0: array([-0.488,  0.538,  1.037,  0.312,  1.309,  0.146,  0.252,  0.727,
       -0.682, -1.199, -0.341, -0.015,  0.691, -1.134,  1.052,  0.835])
1: array([-2.210, -0.823, -2.162,  0.572, -0.243,  0.599,  0.343,  0.805,
        0.319, -0.462,  1.166, -1.243,  1.646,  1.945, -0.037, -0.660])
2: array([ 0.333,  0.975,  1.618, -0.726, -0.057, -0.953,  0.278, -0.026,
       -1.021, -0.735,  0.139, -0.901,  1.526,  1.012, -0.936, -0.041])
3: array([ 1.276, -0.311,  1.400, -0.854, -2.559, -0.453,  1.335, -0.957,
       -0.480,  1.561, -1.569,  0.828, -0.639,  0.001, -0.452,  0.925])
4: array([-0.007, -1.312, -0.254,  0.167, -2.021,  0.460,  0.269, -1.439,
        0.410,  0.604, -1.301,  1.668, -0.617,  0.713, -0.348,  1.994])
5: array([ 0.386,  0.262, -0.219,  0.605,  1.685,  2.246, -0.365, -0.622,
        0.233, -0.965, -0.779,  0.928,  2.364,  0.798, -1.015,  0.029])
6: array([ 0.380,  0.265, -0.202,  0.425, -1.861,  0.431, -1.342,  1.621,
       -0.927, -0.184,  2.987,  0.087, -0.514,  0.811, -0.878,  0.153])
7: array([-0.090,  1.276,  0.816,  0.528, -0.948, -1.291,  0.856, -1.727,
        1.282,  2.229, -0.423, -0.403, -3.034, -1.877, -0.014,  1.428])
8: array([ 1.306, -0.653, -0.772,  0.258, -0.152,  0.262, -0.353, -0.279,
        0.440, -0.969,  1.026,  0.382,  0.349,  0.739, -0.403,  1.137])
9: array([-0.931, -1.036, -0.141, -1.796,  0.244, -0.028, -0.219,  0.013,
       -1.657,  0.745, -0.841, -0.691,  1.120, -1.166,  2.607, -1.480])
10: array([ 0.081,  0.484,  0.901, -1.300, -1.470, -1.688,  1.539,  0.154,
       -1.669,  0.942, -0.763,  0.697, -1.212, -1.211,  1.190, -0.179])
11: array([ 0.122,  0.825, -0.885,  0.156, -0.605,  0.730, -0.593, -1.447,
       -0.189,  0.732, -0.340,  0.590, -1.107, -0.053, -0.178, -0.167])
12: array([-0.688,  0.578, -1.427, -1.659,  1.467,  0.447, -2.728,  1.186,
        0.556, -0.892,  1.841, -1.713,  1.021, -0.976, -0.746, -1.067])
13: array([ 0.323,  0.311, -1.264,  0.026,  0.466, -0.674,  0.439,  0.969,
       -0.079, -1.305,  1.035, -1.436,  1.940,  1.958, -0.848,  1.146])
14: array([-1.293,  1.560,  0.960,  0.056, -0.039, -0.306, -0.427, -0.664,
        0.053,  0.578, -0.037,  0.981, -2.321, -2.648,  1.479, -0.353])
15: array([-0.162,  0.967,  0.427, -0.323,  0.757, -1.584,  0.189,  0.365,
       -0.905,  0.169,  0.345, -0.107, -1.146,  0.584,  0.189,  0.109])
16: array([ 1.904, -1.510, -0.645, -0.873,  1.339,  0.829, -0.678,  0.099,
       -0.348,  0.868,  0.029,  0.328,  0.851,  0.780, -0.673,  0.430])
17: array([ 0.671, -1.298, -0.980, -1.583, -1.877,  0.140, -0.594, -0.278,
       -0.788,  1.195, -1.066,  1.274, -1.039,  0.707,  0.206, -0.916])
18: array([-1.138,  0.891,  1.186,  0.181, -1.045,  0.119, -0.449, -1.647,
        0.925, -0.317, -1.659, -0.763,  0.321, -0.154,  0.285, -0.701])
19: array([-1.148, -0.330,  0.655,  0.603,  0.725, -0.609,  0.151, -0.136,
       -0.044,  0.324, -1.438, -1.609,  0.785, -0.495,  1.276,  0.197])
20: array([ 0.645, -0.579, -0.725, -0.862,  0.437, -0.308,  0.264,  0.417,
       -0.238,  0.802,  0.832,  0.318, -1.563, -1.411,  1.568,  0.229])
21: array([-0.613,  0.466, -2.382, -1.929,  0.662,  1.357, -2.095,  0.276,
       -0.569, -0.917,  0.314,  0.707,  1.807, -1.392,  1.078, -0.607])
22: array([ 1.034,  0.716,  0.547, -0.411, -0.675, -0.536,  2.368, -0.367,
        1.429,  0.571, -0.323, -0.923,  1.492,  3.385, -1.806,  0.585])
23: array([-1.861,  1.665, -1.539, -2.254, -0.685,  0.815,  0.575,  1.083,
       -0.698, -2.339,  1.479, -0.458,  2.063,  0.667,  0.421, -0.609])
24: array([ 0.448, -1.049, -0.436,  1.006, -2.059,  0.535,  1.343, -1.615,
        1.739,  1.011, -1.127,  0.093, -1.889,  1.084, -0.341, -1.376])
25: array([ 0.605,  0.855,  0.209, -1.174, -0.061, -0.274, -2.012, -0.634,
       -1.155, -0.551, -0.479,  0.770,  0.964, -0.322,  0.905,  0.524])
26: array([-0.616,  0.407,  0.387, -0.280,  0.031, -0.702,  0.058, -1.173,
        0.959, -0.841, -0.839,  0.333, -3.663, -3.423,  1.877, -0.225])
27: array([ 1.254,  1.317, -1.258,  0.302, -0.765,  0.195, -0.090,  0.115,
        1.073, -0.830,  2.534, -1.682,  2.194,  1.069, -0.352, -1.842])
28: array([ 1.335,  0.804,  1.288,  0.446, -2.088, -0.844,  1.082,  0.194,
       -0.133,  0.696, -0.196, -1.141,  0.016,  3.504, -2.389, -0.500])
29: array([-0.047, -0.503, -0.987,  1.131,  0.619,  0.775,  0.582, -0.617,
        0.994, -0.167, -0.027, -1.292,  2.509,  0.859,  0.297, -1.954])
30: array([ 0.097,  0.565,  0.185,  0.873,  0.249,  0.408, -0.922,  0.689,
        0.510, -0.422,  0.504,  0.781, -0.479,  0.275, -0.529,  0.356])
31: array([ 0.733,  0.586,  0.537,  0.689, -1.076, -0.357,  0.944, -1.205,
        0.592,  0.465,  0.493, -1.412, -0.397,  4.069, -2.522,  0.194])
32: array([-0.588,  0.993, -1.967, -0.707,  0.011,  0.901, -0.497,  0.242,
        0.424, -0.362,  1.708,  1.151, -1.104, -0.382, -0.525, -0.480])
33: array([ 0.268, -0.428,  2.010,  0.018, -1.699,  0.057, -0.705, -0.229,
       -1.058,  0.201, -1.903,  0.567, -0.986, -1.165,  0.455,  0.096])
34: array([ 0.288,  0.792,  0.009,  2.098, -1.019,  1.237,  0.379, -0.658,
        0.186,  0.210, -0.840,  0.924, -1.689,  0.225, -0.676, -0.959])
35: array([ 0.200, -0.812,  1.167, -0.191,  0.689, -2.414,  2.912, -0.457,
       -0.216, -0.244, -1.686, -0.223,  0.722,  0.805,  1.424,  1.197])
36: array([ 1.191,  0.477,  1.919,  0.401, -1.229,  0.399,  0.256, -0.530,
        0.488,  0.582, -1.874,  1.007, -2.602, -0.028, -1.467,  2.444])
37: array([ 1.100, -0.831, -0.690,  0.271,  0.464, -0.901, -0.491,  1.523,
       -0.526,  0.065,  1.670, -0.126,  0.873,  0.726, -0.689, -0.678])
38: array([ 0.584, -1.324, -1.399,  2.125, -0.163,  2.768, -0.461,  1.089,
       -0.301, -0.184,  0.512,  0.896,  0.149,  0.758, -0.797, -2.062])
39: array([ 0.832, -0.364,  0.463, -0.600, -1.607,  0.372, -0.290, -1.386,
        0.621,  0.231, -1.651,  1.137, -1.656,  0.314, -0.668,  1.836])
40: array([-1.899, -0.642,  1.513,  0.273,  0.765, -0.446,  0.137, -0.729,
       -1.098, -1.238, -1.862, -1.596,  1.717, -0.859,  1.513,  0.499])
41: array([ 1.131, -1.320, -0.368,  0.023,  1.549,  1.568, -1.814, -0.381,
       -0.493, -0.610, -0.302,  0.715,  1.160,  0.238,  1.203, -0.063])
42: array([-0.223, -0.310, -0.746, -0.887,  0.077, -1.078, -0.673,  0.825,
        0.423, -0.165,  1.114, -1.752,  0.266, -0.129,  0.278,  0.082])
43: array([-0.694,  0.268,  1.325, -0.188, -0.265, -0.953,  2.995, -0.296,
       -0.468,  0.509, -0.661, -1.501,  0.889,  1.633,  1.009, -0.937])
44: array([ 0.331, -1.021,  0.638,  0.323,  0.402, -0.972, -0.117, -0.447,
       -1.015, -0.154, -1.126,  1.010, -0.444, -1.121,  1.960,  0.035])
45: array([ 0.098, -0.609, -0.921, -0.547,  0.796, -0.544,  0.019,  0.787,
       -0.519,  0.478,  0.503,  0.177,  0.064, -0.558,  0.471,  0.569])
46: array([ 1.770, -1.697, -0.619, -0.211,  1.011,  0.763, -1.233, -0.208,
       -0.351,  0.204, -0.294,  0.685,  0.695, -0.446,  0.747,  0.218])
47: array([-0.204,  2.587,  0.804, -0.441, -0.443, -1.185,  0.278, -0.800,
        0.062, -0.231, -0.287, -0.311, -2.662, -1.178,  0.044,  1.080])
48: array([-0.480, -0.502, -0.405,  1.358,  0.973,  0.266, -0.033,  0.055,
       -0.580,  0.921,  1.441, -0.151,  0.368,  0.741, -1.589, -0.197])
49: array([-0.340, -0.748,  0.235,  0.775,  0.557, -0.185, -0.039, -1.335,
        3.060, -1.755, -1.878, -0.414,  0.052,  0.012, -0.918,  0.902])
50: array([-1.643,  1.637,  0.520, -1.307,  0.276, -1.019,  0.226,  1.223,
       -0.883,  0.133,  1.000, -0.528,  0.313, -1.593,  1.015, -1.238])
51: array([-0.119,  0.447,  0.339,  0.322, -0.175, -0.867, -0.255,  0.902,
       -0.296, -0.300,  0.593, -0.621,  0.261,  0.886, -1.749,  0.472])
52: array([ 0.671, -0.260, -0.619, -0.665, -0.959, -0.456,  0.467, -0.025,
       -0.240,  1.519,  0.432,  1.303, -0.625, -1.176,  0.120, -0.323])

array([ 0.794, -0.901, -0.638,  1.166, -0.916,  0.916, -0.384, -0.122,
       -0.372,  1.404,  0.900,  0.092,  0.636, -0.855, -1.403, -0.908]) 48 52 37 11 38
array([-0.702,  0.503,  0.077, -0.923, -0.950, -1.343,  0.755, -0.814,
       -0.484,  1.222, -0.712, -0.791, -1.181, -0.772,  0.617,  0.138]) 10 15 52 47 11
array([ 0.237, -1.080,  2.209,  0.732,  0.218, -0.878,  1.500, -0.350,
       -0.358,  0.411, -1.672,  0.566,  0.117, -0.268, -0.473,  0.814]) 35 44 33 3 19
array([-1.546,  1.261, -1.654, -1.417,  1.087, -1.059, -1.330,  2.189,
       -1.242, -1.022,  1.431,  0.089, -0.722, -1.444,  1.378, -0.234]) 50 45 42 32 21
array([ 0.283,  0.175,  1.304,  0.181,  0.762, -0.559, -0.833,  0.515,
        0.069, -1.747,  0.555, -0.230,  1.923, -0.892,  0.984,  0.669]) 0 25 2 30 42
array([ 0.288, -0.625,  2.909,  0.824, -1.329, -1.121,  1.361, -0.245,
       -0.121,  1.277, -0.695, -1.008, -1.508,  1.764, -1.141,  0.619]) 28 3 31 36 51
array([ 1.217, -0.415, -1.606, -0.237,  0.599,  1.813, -0.577,  1.596,
       -1.120, -0.194,  1.765,  0.126,  2.502,  0.343, -0.052, -1.395]) 37 38 16 41 27
array([ 0.423, -0.891, -0.566,  0.922,  0.879,  1.814, -0.933, -0.072,
        0.702, -1.190, -0.281, -0.096,  0.970,  0.825, -0.509, -0.294]) 5 41 8 30 46
array([ 0.499, -1.282, -0.429, -0.332,  2.134,  0.190,  0.043, -0.303,
        0.760,  0.090, -1.398,  0.183,  0.731, -1.238,  1.657, -0.656]) 46 44 41 45 19
array([ 0.017,  0.401,  0.108, -0.441,  1.044, -0.166,  0.088,  1.204,
       -0.662,  0.957,  0.706,  0.832, -0.564, -0.228,  0.047,  0.470]) 45 15 30 20 52
array([-1.904,  0.446,  0.348, -0.279,  0.538, -0.284,  0.406, -1.540,
       -0.674,  1.238, -0.399, -0.106,  0.442, -0.150,  1.538, -0.359]) 19 18 9 44 15
array([-0.812,  0.579,  0.282, -1.774,  0.017, -1.803,  1.173,  1.987,
       -1.561,  0.391,  0.625, -0.035, -1.207,  0.533,  0.130, -0.430]) 15 50 10 45 51
array([ 0.591,  1.070,  1.288,  0.080, -1.309, -0.909,  0.599, -0.085,
        0.614,  0.900, -0.803,  0.559, -2.300, -0.762, -0.215,  0.419]) 47 7 36 3 33
array([-1.218,  0.999,  0.912, -0.149,  0.769, -0.424,  0.412, -1.333,
        1.324, -0.721, -2.448,  0.531,  1.921, -0.256,  1.117,  0.523]) 18 19 40 0 49
array([-2.365,  2.292,  0.320,  1.093,  0.582,  0.607,  0.254, -1.020,
        0.886, -1.387, -0.690, -0.538, -0.077, -1.746, -0.320, -0.121]) 18 0 14 19 30
array([-0.638, -0.539, -0.764,  0.022, -0.738,  0.459,  1.036, -0.914,
        0.919, -0.840, -0.924, -1.230,  1.447, -0.104,  0.581, -0.733]) 29 18 19 42 1
array([-1.601,  0.238,  1.094,  1.204,  0.498, -0.158,  0.999,  0.190,
       -0.578,  0.643,  1.149, -0.238, -0.309, -0.318, -1.847, -0.215]) 48 51 30 15 45
array([-1.434,  0.632, -0.405,  0.764, -2.230,  0.080,  0.084,  0.587,
        0.071, -1.035, -0.180,  0.110, -2.561,  1.481, -0.577,  0.197]) 34 30 11 51 15
array([-0.035,  0.031, -0.088,  1.075,  1.693,  0.254,  0.598, -0.874,
        1.140, -1.116, -0.255,  0.630,  1.098, -0.667,  0.501,  1.025]) 0 30 8 5 49
array([-0.667,  0.598,  0.909,  1.525, -0.033,  1.862,  0.984, -0.036,
        0.774,  0.839, -0.458, -0.826,  1.381,  0.486, -0.419, -0.575]) 29 18 48 19 5
array([-1.340,  1.468, -0.357,  0.053, -2.526, -0.714,  0.829, -0.306,
        1.289,  0.286, -0.758, -0.262, -1.192, -1.608, -0.512,  0.467]) 47 7 18 11 52
array([-0.301,  0.403, -0.071, -1.570, -0.900, -1.189, -0.873, -0.316,
       -1.193, -0.191,  0.774, -0.021,  0.202, -0.816,  1.506,  0.030]) 25 45 42 50 15
array([ 1.476, -1.179,  0.492,  0.456, -0.409, -0.372,  0.900,  0.342,
       -0.141,  1.464, -0.573,  0.481,  0.284, -0.195,  0.478,  0.243]) 52 45 44 46 3
array([ 0.153,  0.454,  1.411,  0.082, -0.463, -0.120, -0.800, -1.859,
        1.029,  2.111, -1.286,  1.220, -2.924, -2.432,  0.216,  0.550]) 7 14 26 33 39
array([ 0.662,  0.670,  0.291, -0.526,  1.559, -1.158,  0.570,  0.235,
        0.288, -0.839,  0.351,  0.287, -0.735, -0.177, -0.736,  1.343]) 15 45 30 51 8
